Each path is a new rotation, seen through one point. The rows after it are directions, each followed by how far the rotation turns it, in degrees per step (0 if it stays put).
Each turn is a multiple of 5 degrees from 10 to 175, or 0.
Each row of a path follows its step; steps can be skipped.
Path 1:
step 0: [  3  13  12  -7   0  -4   4 -16   2 -13  18   0   1   1 -12   2  -7  10
   5  -1 -10  -5 -18  -7  -8   7   2   0 -10  -4 -13  -6 -14 -12 -13   8
  20   9   3 -10   9   2  17  -6   2 -10 -11  10  12  15   3   5  -6  -3
   7   7   1 -20  11  -4   8  17  12   4   7]
step 1: [ 13   1  12 -18  -4   9 -11  -6   1  -2  20 -17   4  14   5   2  11   0
   3  -7   0  -2  -6  -5  -2  17  -3 -12  -6   5   2   3 -15 -14   2 -16
   9  -1   3  -2 -10   3 -13   8   6  -1 -14 -16  -7   4 -10   3   7  -8
   6  -6   6  -7  -2  20   8   2   4  26   8]
step 2: [ 19  -3  17 -10   1  -4   1   5  13 -13   0  17  19  16   3  12  -6   2
  -3 -10  -6   8  11  -2  15  11  -7   1  -3  -5 -16   4   0  -3   1   1
  12   9  -3   0  -7  13  15   3  14  10  -1  -5 -14 -10 -12   5   2   4
   2   7  -2   3  -8  -9   5  11 -18  18   0]
step 4: [  2   8  -5  -7  -7  22 -11  -4  -1 -16  -7 -17  -2   8  23   5  -1 -13
 -19   7  -7 -15  -1  10   0   8  -6   6  -4  -6 -10  -8   3  -9   8  -4
  20   3  -4 -15   2  -7   4  -7   9  13  -2   2   1   8  -6  -8  -4 -18
  -1  -8  13   5  -4   6  10  18  -7  -7  -1]
step 5: [  3   1   0   4  -7  22   3   8 -19  -2  -7  -1  13  12 -11  -5  10   1
   1   0   2  -1  13  -9   0   5 -12   1   2  -7  -1   5  -9 -22   6   0
  14  -1  20  -1  15   2  21  -9   4  -6  13  -1 -12   8  -6   1   6  12
  -1  -9   0 -11   0   3   8  24 -11   1  12]
step 6: [-10 -11  -4  -5  -6   6   1 -12  11 -13   8  -1  -3   7  15  -6   6  20
   6  -6  10  -1  11 -13   9  10 -27  -1  -3   0   0   6  -1 -12 -13   2
  33  -4  -2  11  -2  -1  10 -15   4 -11   2  13  12   4   4   8  10  -7
   2   5  -7  -4  -6   8  -3  -3   3   3   9]
step 7: [  2 -11  -2  -9 -10  12 -15  -4   9   7  14  -3 -12  -5  -1  -9  10  11
  -8  -5  -1  -2  -7  11   5   3 -14   7  -7   1   8   4 -11 -16  -7 -11
  20  10  -2   5   3  15  -5  10  -4  18  -5  13 -14  -8 -17   4 -12  -7
  13   8  -5   1  11  -3   6  18 -12  -4   2]
step 8: [ 18   2  10  -5  -5  14   0 -10   6   7  -5   7 -13  20  -3   6  -3  -2
   2 -20 -14 -13  -4   2 -16  21  -2  -1   3  -3  -3  -3 -10   7 -13  -6
   7   8  14   8   2  13  17  12  18   2   6  13  -4  -2   8  -8   0  -2
  -2  11 -10  -8  -3  -2   9  14   7  -6  11]
step 9: [  4 -12   0   2   7   8  -4  -7   4   0  10  -1   9  10   0   8 -12   5
  -1   1  10  -9  -3  15 -21  26  -2 -16   6   0 -15   3 -11 -11  -7   8
  16  -3 -17  -2  12   3   6   0   5 -10 -23  12  -3   7  -6   3 -12   7
   4  -9   6  -9 -11   8  14  -2   7  14  -1]
step 10: [ 28   4  13   6 -11  -1  -4  10  -3  -8   6 -18   6  10  -3   1   3  10
  -6   0  -4   3   8   4 -14  10  -6   2 -17   3 -15  17  -4   5   2 -19
  25   8  -6  -4  -4  -8   0   0   9  -3   0  -5  -4   2  -4   7   0  -1
  28   4  14  -4  -1   5   0  -1 -15   0  -3]
step 11: [  1   2   6  -1   0  15  -3  -2   2 -18 -14   1  -2  -5   1  23  -1  15
  12  -9  -4  19   1   6   4   9  -7   8  -6 -17  -7  -6 -16   6   2  -9
  11   5   5   5   0  -4   6  -5   6   0   9  12 -23  -6   3  -3  15  -6
   7  -5   1 -12   1   4   4  14  -1  28 -12]
Directions:
[ 2 -1  1  0 -5  1 -1  0 -4  0  0 -4 -2 -2  2  0 -2 -3 -3 -1 -3  0  2  1
  4  0 -2  4 -1 -2  1 -1 -2  0 -6 -5 -4  0 -1  0 -5  4 -2  1  1 -1 -2 -3
  0  1 -3  1 -1  3  2 -6  0 -2 -3  1 -4  2  0 -3 -1] : 120
[ 0  0 -3 -6  4  1  0  1  3  3  7 -3 -3 -3 -3 -1  2 -1  3  0 -3  2  0 -1
  3 -1 -1  3  2  0 -1  1 -4 -2 -4  1  2 -3  1  1  0  6  3 -1 -1  3 -2 -4
  3  0  1 -1  3  0 -2  2 -2 -1  4 -2  2 -1  1  0  5] : 55
[ 3 -6 -1  2  3 -1  4 -5 -2  3  0 -4  1  1 -2  2 -1  4  1 -1  0  1 -1 -2
  3  1 -2 -2  3 -3 -1  4  4 -3 -2 -2 -1  4  0  1 -1 -5  2 -1  0 -1  0 -5
 -2  3 -2  5  2 -1 -2  1  3  0  0  2 -1 -3 -5  1  1] : 85
[ 6  0  1  0 -1  0  0 -2 -2  2  1 -4 -4  4 -1 -3  0 -5  0 -1  0  5 -3  1
 -1  1 -3 -3 -1  1  3  1  0  1  2 -4  2 -5  1  0 -1 -3  0 -5  0 -4  4 -1
  1 -3  1  0 -2  4 -1  3 -1  3  1 -3 -3  1  3  1  2] : 155
[ 1  1 -2  1 -1  3  1  2  0 -3 -1  0 -3  5  4  3  3  3  1 -4 -2  2  4 -3
 -4  2 -1 -3  3  0  4  1 -1  1  0 -3 -1 -1 -3  1 -4 -2 -3  2  3  0 -3 -2
  4  4  5 -2  2 -3 -3 -2 -2  2  4 -1 -1 -1 -1 -1 -1] : 155
Path 2:
step 0: [ 13 -16   9  13  -4  -8  10 -13  15  -8  21  -5  10  -9  11   4   7  -7
  -9   3  12   0  -5 -11  -8  -5   4   6   7  -4   0   8  11  17   1   6
  13  -7  -3   2  -8 -12   1   7  -8 -22 -12  -4  10  -6  -9   6  -3   0
   1  12  12   4  10  14   0 -20  -7  11 -16]
step 1: [  6  -3  11  -3   3 -10   4 -16   0  -9   8 -14   9  -8  14   1  17   9
  -6  -1  10  -2  -8 -16   3  -6 -17   5   5 -14  30  -9  -2  11  -4  13
  -8   5   4  -7   6 -12  -2  11  -9  -9 -14   0   0  -3  -8  20   8   8
   7  -8 -12 -10 -10   3  18   5  -8  -4  -1]
step 2: [  5  -6  10   7  -3  -9   2  -7  -2  -4  -4 -12  17  -2  31  -1  19  -4
  15  -7   2   2   3   2  16 -14 -10  12   0 -12   0 -12  -4   0   7  16
   1  12  19   4 -12  18   0   5   6  -2  -1  -5   1 -16   9  18  -8  -4
   3   2  -9   8  -2  -8 -11   0   0  -8 -14]
step 3: [  1  -6   5   2 -12   9  -6  10   1  -2   5  -9  16 -12  38   3   2   5
  -8   5   5  -7   2 -13   6 -10   9 -11   1  -5   8  -7  -1   7  -1 -11
  -9 -13   7   7 -29  -3   5   0  -6   6  14   0  -5 -14  10   9 -10  -3
  -2  -5  16  11  -9   9   5   0  12  -4  -2]
step 4: [  1 -15  10   1   8   5  -8 -15  -9 -10 -13   1  20  -6  23  11   3  17
 -10 -15   9  -7   1 -11  -2  -3 -18 -14  14  -9   0   4  18  -4 -12 -15
   6  -9  -9 -20  -9   0   5   1  -4   2   9 -11 -12  -4  10   0   3   4
   8  -9   6  -3   6   3 -14  -6 -11  -5  -1]
step 5: [  4   5  -2  -9  25   0 -10 -19  -5   6   2  -9  -3  11  27   1   9  -3
   0 -14  13  -2   2 -10 -21  -7  -4   8   7 -10  12  -3   6 -10  18   1
  -1 -13   1 -14  -6  -7  -6  -8  12  18   3  -8  -6  -3  -3  10   2   9
  -4  18   2   3  14   7  -9  -5   4 -10   0]
step 6: [ -1 -11  11   5  11  10  -4  -7  13  15  10   0   8  11  27   4   7  -6
 -11  -9   6  -7  11 -15  -6   1   2   6   5 -15   1  13  13  19   5  10
 -10   1  20   6   0  -3   1   4   6  -5   4 -15   0  14  -2 -14  -3  -8
   4  17   4  -9  11  -7  -4   9  15  11   9]
step 8: [  1   2   8   3   2   4   5 -16  -6  -8  -5 -11   0 -21   8  -1  -5  -5
  -1 -11   9   1 -16 -16  -7 -24  -1  12   4   5  18   9  -6  -9  -4  27
   0   5  -1  -6  -8  -3   7   6 -13   3  -9 -25   2 -14   0 -15  -2 -12
  -3   9   5  -3  -2 -16   0  10  -6  -6  -9]
step 9: [  1 -16  13   5  -7   0  -7  -7  -4  -1   3  -6   7 -14  11 -17   4  -2
   2  -9  15  10   3 -15  -1 -31  12   8   2   2   9  -6   7  -5  15  -2
  -9   4  -9  -3  10  11 -23  -2  -8  -4   6 -11   1   2  -1  17  -3 -18
   4  -6   2   6  -3 -13  -3  14  20  -1   3]
step 10: [ -1  -2   9   4  10   6   1  -8  12 -11  13  -9  -8 -12  22   3  -1   0
  -7  -4  11  -1 -12  -5 -10 -11   1 -13  25   1 -18 -10   2   2   6  -6
  -7  -2   0   3  -7  20 -14 -10 -11 -21   9   2 -12 -13   5  -6  -8 -13
  12  -4  -4 -10 -13   4  -7  -2  13  -6  -9]
step 11: [ -7  -7  10  -5   9  -5   4  -1  -2   4  20  -5   2  -2   5  -5  14  -3
 -10  -9   9   5 -11 -20 -13   3  -2  -6  12 -10  -1   8  12 -11 -10  -7
   6   1  -3 -17 -10  -3   2 -11   2 -11  11  -9  11 -32 -13  11  -8  -6
  16   3  13   0  -7  -5   7 -20   0  -8   2]
Directions:
[ 1  6  0 -4  0  1  0  1  0 -3  2  1  5  0 -3  0 -1  4  1 -7 -1  4 -1 -1
 -2 -4  3  2  1  1 -1  1  0  4  1  3 -3 -1 -1 -4 -1  1 -3  2  2 -4 -1  1
  4  3  2 -5 -2  0 -4  0 -1  2  4  0  4 -1  1  0  0] : 40
[-2  2  3  0  1  0 -2  1 -1 -1  3 -2  2  4  3 -1  3 -4  2 -2  3 -3  4 -2
 -1  0  1  5 -3  1 -2 -3 -4 -3  3  0  0  1  0  7  1  5 -1  3  2  0  4  2
  2  4  2  0  2  0 -2 -2 -3 -3 -1  1 -3  1  4  2  2] : 100
[-6 -1 -2 -2  5  1  1  3  0  3  2  0  0  3  2  2  0  4  1 -2  6  1  3  2
  2  1  3 -2  1 -4 -3  5  1 -4 -3  1 -2 -3  0  0 -5  0 -1 -3  3  3 -2  5
  0  1  0  1  2  1 -2 -2  2 -1  2 -2 -2  3 -4 -1  1] : 45
[ 1 -1  1  3 -4  6  0  1  2  1  2  1  0  1  0  6  4  3  3 -1  1  1  0  3
 -3  3 -1  2 -2 -1  2  0 -2  0  1  2  0  1  0  2  3 -5  2  1  2 -4 -2  1
  3  0 -1  1  5  1  2  4  0 -1  0 -5  2  2  1 -3 -4] : 60
[ 0  4  2  1  1 -2  0  1  4  1 -1  1  1  0  3 -2 -5  4  3  4 -2  1  2  4
  4 -4 -1  2  3  0  1  0  0 -2  1 -1 -3 -1  5  0  2  0 -2 -4  3 -1  0  0
  3  3 -2  3 -2 -1  3  7 -3 -1  0 -1 -3  2  4  0  1] : 100
